A single turn carries every row of the set below to another of its rows. Some are shown first; where does it send the rows asked next?
Leb: [ 1.46 -2.39 -0.49  0.34  2.51  2.23  1.09  2.81  2.24  2.37  3.17 -2.85
  1.44]
Kuro: [ 2.64  2.77  2.67  0.70  3.12 -1.03  2.56  2.67 -0.96 -0.39 -3.02  1.80
 -0.02]
baz: [ 1.78  0.67  3.84  0.12  1.91 -1.39  3.86  2.54 -0.95  0.92 -2.64  0.19
  0.30]
Nif: [ 2.21  2.45  0.87  2.85 -1.29  2.22  1.52  1.69 -1.17  2.59 -2.47 -0.04
 -5.10]
Koli: [ 2.53  2.27  1.44 -0.28 -3.00  0.39  0.30  3.71 -0.37  3.21  4.02  1.93
  1.16]
Fuf: [-3.84  1.50  2.44 -1.60 -0.94  0.28 -0.57  0.29 -0.25 -0.37 -0.62  3.58
  0.30]
Mes: [-1.26 -0.92 -1.45  3.52 -0.31  2.37 -1.10 -0.32  1.82  5.28 -0.17 -1.32
  0.83]
kar: [ 3.04  2.46  3.59  1.38  1.68 -2.15  2.26  3.77  1.30 -0.35 -2.30  0.12
  0.16]
Noseb: [ 1.68  0.36  3.03 -0.22 -1.56  2.19 -2.60 -1.97 -2.51  0.15  1.24 -3.44
  1.24]
Muror: [ 3.63  0.35  3.99 -0.53  2.82 -1.74  1.83  3.03  0.25  1.57 -1.68  1.46
 -0.35]
dafu: [ 2.28 -1.51  1.71  1.15 -1.87  1.33 -1.27  1.01  0.19 -0.59 -4.84 -1.57
 -2.61]
Kidib: [ 1.86  0.65  3.80 -0.03 -0.38  2.71 -4.87 -2.19  0.47 -0.69  0.92 -0.01
 -0.68]
lanez: [-1.10 -0.03 -2.75  3.09  1.48  3.50 -2.02 -1.27  0.44  3.55 -1.70  1.06
  0.81]
vunut: [-1.32  0.66 -2.73  3.34  1.06  0.91 -3.52 -0.23  1.83  2.67 -1.40 -1.78
  1.22]
miviv: [-1.34  0.59  0.10 -3.47  2.25  3.29 -1.62  1.26  0.15 -1.48  0.51  3.32
 -0.51]
tufu: [-2.20 -0.51  2.47 -0.92 -2.32  4.30  2.92  2.35  1.90  0.92  2.08  0.59
 -0.26]
tazog: [ 1.52  0.41 -2.85  3.42  1.13  2.20 -3.30  0.41  1.73  4.92  0.49  0.04
  0.66]
patuz: [ 3.20  1.62  0.13  1.41 -0.89 -0.25  0.02  2.54 -2.40  3.05 -1.77 -3.31
 -3.69]
vab: [ 2.87  3.00 -0.21 -0.19 -2.85 -0.25 -1.58  3.68 -0.94 -1.05  1.85  0.76
  3.43]
Dal: [-2.16  1.35  0.03 -2.26 -0.51  0.08 -0.73  3.10  0.48 -2.32  1.07 -3.42
  1.81]
Gamem: [ 0.85  0.32 -3.20  4.47 -0.70  3.31 -1.58  0.16  1.02  2.76 -1.00 -1.21
  2.48]
kozeg: [-0.52 -0.76 -1.41  0.38  4.23  4.19  2.92  1.24 -0.37  2.51  2.05 -0.02
  0.18]
tekom: [ 1.42  0.99  1.92  1.79 -0.33  1.07 -1.55  1.33  1.51  0.89 -3.68  0.53
 -5.56]
muga: [ 3.05 -0.54 -1.83  1.33  3.52  3.22 -1.31  3.01  3.41 -1.06  1.75 -0.26
  1.54]
gefa: [-1.50  1.31  2.94 -1.02 -1.89  1.10  1.11  1.51 -0.14  3.59  2.40  3.91
 -0.65]
fivi: [ 0.33  5.20  3.13  2.26 -0.90  1.84 -1.81 -0.92 -0.51  1.66  2.81 -1.89
 -2.24]
Pur: [ 2.40  3.07 -1.89 -0.26 -1.02  4.51  1.42  3.78 -1.43 -1.50  2.30  0.49
  1.91]
Nemib: [ 0.96  3.04  0.48 -1.46  0.38  1.10 -1.20  4.49  2.43  2.05  4.74  0.41
 -1.60]
ped: [-1.14  2.49  0.58 -0.86 -1.73 -0.37 -1.89  1.64 -0.77 -3.20 -0.92  1.41
  3.02]
Rito: [ 4.48  0.78  3.67  1.18  1.11 -0.08  3.15  3.39  0.50  0.17 -2.24  1.62
  0.62]
toki: [-1.00  0.77 -1.19  3.00  2.25  3.59  1.48  2.05  3.35 -2.50 -0.01 -1.38
  1.51]
valap: [ 2.47  3.92  1.29  0.70 -0.10  3.09 -1.78 -1.63 -4.28  1.25  2.28 -1.45
 -0.33]
vidu: [ 4.74 -0.30 -0.40  0.10 -0.23  0.98 -1.91  1.61 -2.80  0.59 -3.39 -1.44
 -2.24]
nuf: [-3.00  1.65 -1.24  1.14  5.09  1.68  0.81  1.52  2.09  0.39  1.05 -1.01
 -0.98]
kek: [ 0.79  2.76  4.14  2.75 -2.21  4.68 -1.42 -1.93  0.92 -0.28  1.07  0.39
 -1.35]

dafu turns into vidu
Kuro turns into kar
Fuf turns into ped
Where do these go?
Leb turns into kozeg
valap turns into fivi
Mes turns into lanez
Nemib turns into tufu

